The rows below come in pairs that one turn or mirror swaps. Which row does each named row swap with?
lif: [ -9  -6  -8 -17 -25 -19  25  -8 -19   0  32   9   8  23 -44  -9   8 -13
  13  17   2  20 -37]
sipas: [ -3   4  -4   0 -13  22  42 -50 -18  18 -36  26  20 -11 -29  32  -7 -18
   9  28 -18  44 -28]
Loru: [-12 -18  -4  16 -19   1  12  31 -42  12 -22   7   5  -7  -6  19  10  -1
   0  12  35   9 -35]
Metam: [-40   7 -42  -5 -13  -1  40  -7   3  22 -29  -6   7  -8 -12  12   8 -16
  -3  36  25  17  -6]
Peba: [ -9   3   1 -13 -34 -13  16 -22 -19  -4  19   5  16  33 -47   0   5  -4
  16   9  -2  13 -42]
Dimep: [  3  24 -28 -12 -16 -27  51  -2 -12 -17  -8  25   5  23   2   7  -4  -3
   7  53   5   2 -11]
Tete: [-27   0 -30 -13 -12   3  47 -15  10  28 -32   1 -12   3  -4  16  -8 -14
  -1  32  28   8   0]
Nul: [ 19  11  -7  11 -14  13  46 -41 -16  25 -27  23   5  24 -44  27  20 -29
   5  21   0 -16 -38]
tun: [  6  16 -26  -3 -15 -27  46   5  -1 -18  -1  28   8  21   1   2 -15 -11
   9  44  -1  -1 -17]
Rero: [ -5  25 -23   5 -11  -6  45   6  -9 -25 -16  36   2   8  16   3 -15 -15
   7  51  -1  18 -24]
fom: [  1  -9 -21  16  11   8  52  10 -48 -17 -23  -2  -4  25   5  18 -23   1
   7  -4  10   6 -51]
rutu: [ -7 -33  -6 -21 -39  -2  30 -19 -32 -25  -4 -15  11  10 -16  39 -11 -22
 -17  16 -12  30 -51]
tov: [-37   4 -49  -5 -17   7  35 -12   4  22 -26  12   7  -7  -4  16 -12 -23
  -7  26  19   9  -5]
Pasa: [ 15  19 -38 -11 -21 -24  52  -1 -15  -6  -8  35  11   9  16  14 -15  -4
   1  41  -3  -3 -14]
Vobo: [ -5 -30   7 -33 -33  -6  31 -14 -21 -14  -4 -11   8  13 -25  32 -15 -33
 -22  28  -2  27 -52]
zokat: [ 25   6  -8  20  -5  -8  50 -21 -23  12 -25  33  -9  14 -44  33  16 -22
   2  23  12 -27 -35]
pabiv: [ -6  -4  -5   3  -8  19  42 -48 -16   9 -36  27  18 -13 -33  26   2 -18
  10  31 -20  47 -22]
Giz: [ -9  -1 -13  29   7   2  39 -20 -52  -5 -10  12   7  24   6  31 -14  -2
   1   5   3  -8 -70]
dalob: [-18   3  -9  15 -13  -2  10  -9 -10   1  22  12  16   1 -50  -9   2 -11
  26  15   9   0 -38]
Teb: [  9  -3  -7  -3  -2  23  52 -47 -24  17 -41  27  22  -7 -22  27  -8  -1
   9  39 -13  44 -23]
Gir: [ -8 -18   0   1 -20  11  12  29 -52   9 -28   8   2 -15  -6  25  15  -3
  11   0  17   8 -28]
tal: [ -9   4  -8   1  -6  17  45 -47 -20  15 -39  30  11 -11 -29  27  -7 -15
   5  33 -18  48 -29]
zafez: [-11  -6 -11  18  18 -23  32 -10 -38 -14 -13   8  13  35  10  17   2  -3
   2  -3  15  -1 -60]
tigu: [ -2 -32   7 -29 -42   5  37 -14 -27  -6  -6 -11   9   8 -24  34 -13 -27
 -12  13  -8  35 -51]
rudab: [-21  -7  10  11 -24  -3  12  17 -42  -5 -36   6  21 -17  -6  17  14  -6
   1  -5  22  10 -39]
kupif: [ -2 -33   6 -27 -45  11  41 -19 -28 -11  -8 -10   2   5 -31  39 -16 -16
 -12  14  -3  28 -54]
zuna: [  5  26 -20  -3 -31 -16  38   0 -21 -16 -24  27   8  14  -3 -11 -22 -11
  10  58   2   3 -28]
dodu: [  2  -1  -6   4 -18  20  51 -43 -16  15 -43  25  22 -14 -17  29  -5  -5
   6  25 -25  44 -23]
tukub: [ -5 -34   6 -26 -40   9  38 -10 -32  -6  -2 -12   5   6 -21  36 -13 -21
 -12  14 -11  31 -54]
gen: [ -9 -33   9 -29 -34   9  39 -19 -30 -16 -14 -17   6  14 -18  45 -14 -19
 -15  26  -2  27 -51]
Ravud: [ -2 -31   2 -23 -35   1  45 -20 -21 -12  -1 -11  13  21 -22  33 -14 -25
 -23  20  -7  29 -53]
dorig: [ -4 -36   4 -22 -38   9  43 -22 -25 -20   0 -15   9   7 -16  36 -10 -16
 -16  26   2  31 -49]
Sorid: [ -4   7 -19  -2 -18 -15  13  -5 -21  -6  29   3  15   2 -51   3  -3  -7
  22  17  -4  16 -41]
soki: [-14 -32  -2 -23 -43   6  38 -20 -24 -16 -14 -15   9  10 -19  38  -9 -25
 -18  14 -10  35 -55]
Sada: [-16 -16  11  -5 -16  -8  32  16 -47   4 -24  15  12 -14  -2  29  12  -1
   1 -11  37   9 -39]
linik: [-27  21 -38 -12  -3   1  38 -11  -8  12 -27  -2 -17 -15  -4  16  -2 -18
  -2  21  29   5   0]
Zokel: [ 31   5 -17  26 -10  -8  61 -21 -18   5 -16  28 -10  21 -30  28  12 -29
  -1  17  21 -17 -41]
seg: [ -2  -1 -23  30  13   7  40  -5 -51 -12 -22   1  21  28  -5  13  -2   6
  -1   4  10  -9 -57]
zevi: [-12 -15 -10 -12 -13  -5  33   1 -10   6  24   2  19  16 -45 -16   5  -2
  14   2   1  18 -51]
zizor: [ -6 -11  -9  23  11  -2  54 -14 -41  -4 -15 -15  -2  29   8  16  -1   1
   9   1   0  -5 -53]
Lanub: [-13 -36   3 -30 -37   6  35 -23 -23 -20 -14  -9   6  15 -20  35 -14 -20
 -14  21  -2  32 -58]
vamun: [ -2   5  -8  11 -17  19  42 -41 -21  11 -43  19  25 -11 -24  25  -6  -5
   7  29 -22  48 -13]
Lupip: [-16   6 -11  -6 -13 -10  16 -11  -8 -10  29   5   9  17 -44 -10  -4   4
  16  12   1   2 -33]
Beli: [-23 -17  12  11 -24  -4  16  22 -32  10 -24   7  21  -3  -5  18  13  -3
   6  -1  33  -3 -33]
bag: [-30  17 -34 -11  -3 -13  33 -20  -6  13 -25   9  -7  -1  -6  12  -9 -21
  -1  37  33   6   3]
res: [  3   3 -13  26  23   5  43  -8 -44 -13 -16  10  18  20  -4  15 -12   3
   5  -3  14 -15 -58]
Forid: [ 25   4  -5   7 -17 -14  54 -19 -21  17 -11  21 -17   3 -43  23  10 -29
  10   9  24 -24 -29]
rova: [-11  -6 -23  24   6  12  43 -11 -57 -23  -6   6   8  26 -10  23  -5  -5
  18  -1  11   2 -64]
kemo: [-34  14 -27  -7 -16  -2  40 -18   4  23 -33   5  -4   0 -10  14  -8 -20
   0  17  31  -7   3]
besal: [ -3 -14   2  17 -14   2  18  31 -46  12 -17  -2  16  -8  -1  26   9   2
   0   1  24  -2 -33]
rebek: [  9  11 -20 -22 -19 -14  50  -3 -21  -7  -8  32  11  22   5 -16 -20 -18
  13  40 -10   4 -12]
guki: [ 12  22 -30  -5 -29   0  67  -2 -18 -11   0  40   3  18  -3   1  -5 -18
  14  46   4   9 -11]
Bosi: [ 19  27 -35 -11 -17  -7  45   3  -5   4 -20  28  21  18   4  -1 -19  -3
   3  40  -2  -6 -21]
Gimi: [ 11  21 -20   9 -18 -14  52 -31 -15  15 -29  36  -1  -1 -47  37  11 -31
   3  21   8  -8 -53]
dafo: [  4   7  -5   8  -3  18  44 -38 -21  23 -38  20  23 -17 -29  32  -9  -4
   7  23 -24  44 -26]
Fipod: [ 21  19 -20  20  -7   9  47 -32 -30  26 -20  22   4   6 -46  35  15 -22
   5  14   8 -16 -53]
fon: [ -2   2  -2  -8 -16  22  49 -43 -16  16 -47  24  23 -11 -23  29  -7  -5
  11  33 -14  48 -29]
Relav: [-16  -6   3   2 -24  -6  32  21 -46   9 -39  -3  15 -14 -16  25  17   2
  -2   3  41  13 -41]
Gote: [  5  10  -7   0  -4  16  46 -42 -21  11 -42  26  32  -6 -30  31  -9  -6
  19  30 -25  39 -31]
duru: [-38  10 -31  -5 -13   6  34 -22  -9  14 -20   9 -25  -4  -5  16  -5 -21
 -10  26  33  19  -2]
vozir: [-26   0 -34  -8  -9  -3  33 -12   3  25 -19   9  -5  -6   6  13  -7 -24
  -1  34  33   0   1]
Dum: [  4  -1 -17   1 -10  17  45 -46 -28   5 -47  24  22 -15 -24  29  -8  -4
  15  33 -21  44 -21]
gedib: [ 31   2  -9  11   5  -2  60 -28 -23  16 -11  22 -10   3 -45  25  15 -32
   1  27  19  -6 -41]
Bere: [-10  10 -18  -6  -7  -4  21  -4 -12 -15  22   8  19  16 -39 -12  -5   1
  36  14   4   6 -40]
vul: [-12  -8  -1   8 -16  -6  14  17 -48   7 -26   6  14 -19   0  23  -2  -1
   2 -10  34   5 -34]
mibo: [ -9 -15 -23  14  21   1  32 -16 -50 -14  -8  11  23  24   6  12 -10   5
  -1   2  19  -1 -59]

Swapped with Sorid: gedib
Swapped with Metam: Relav
Swapped with Zokel: Bere
Swapped with Lupip: zokat
Swapped with besal: bag
Swapped with fom: Rero
Swapped with dalob: Forid

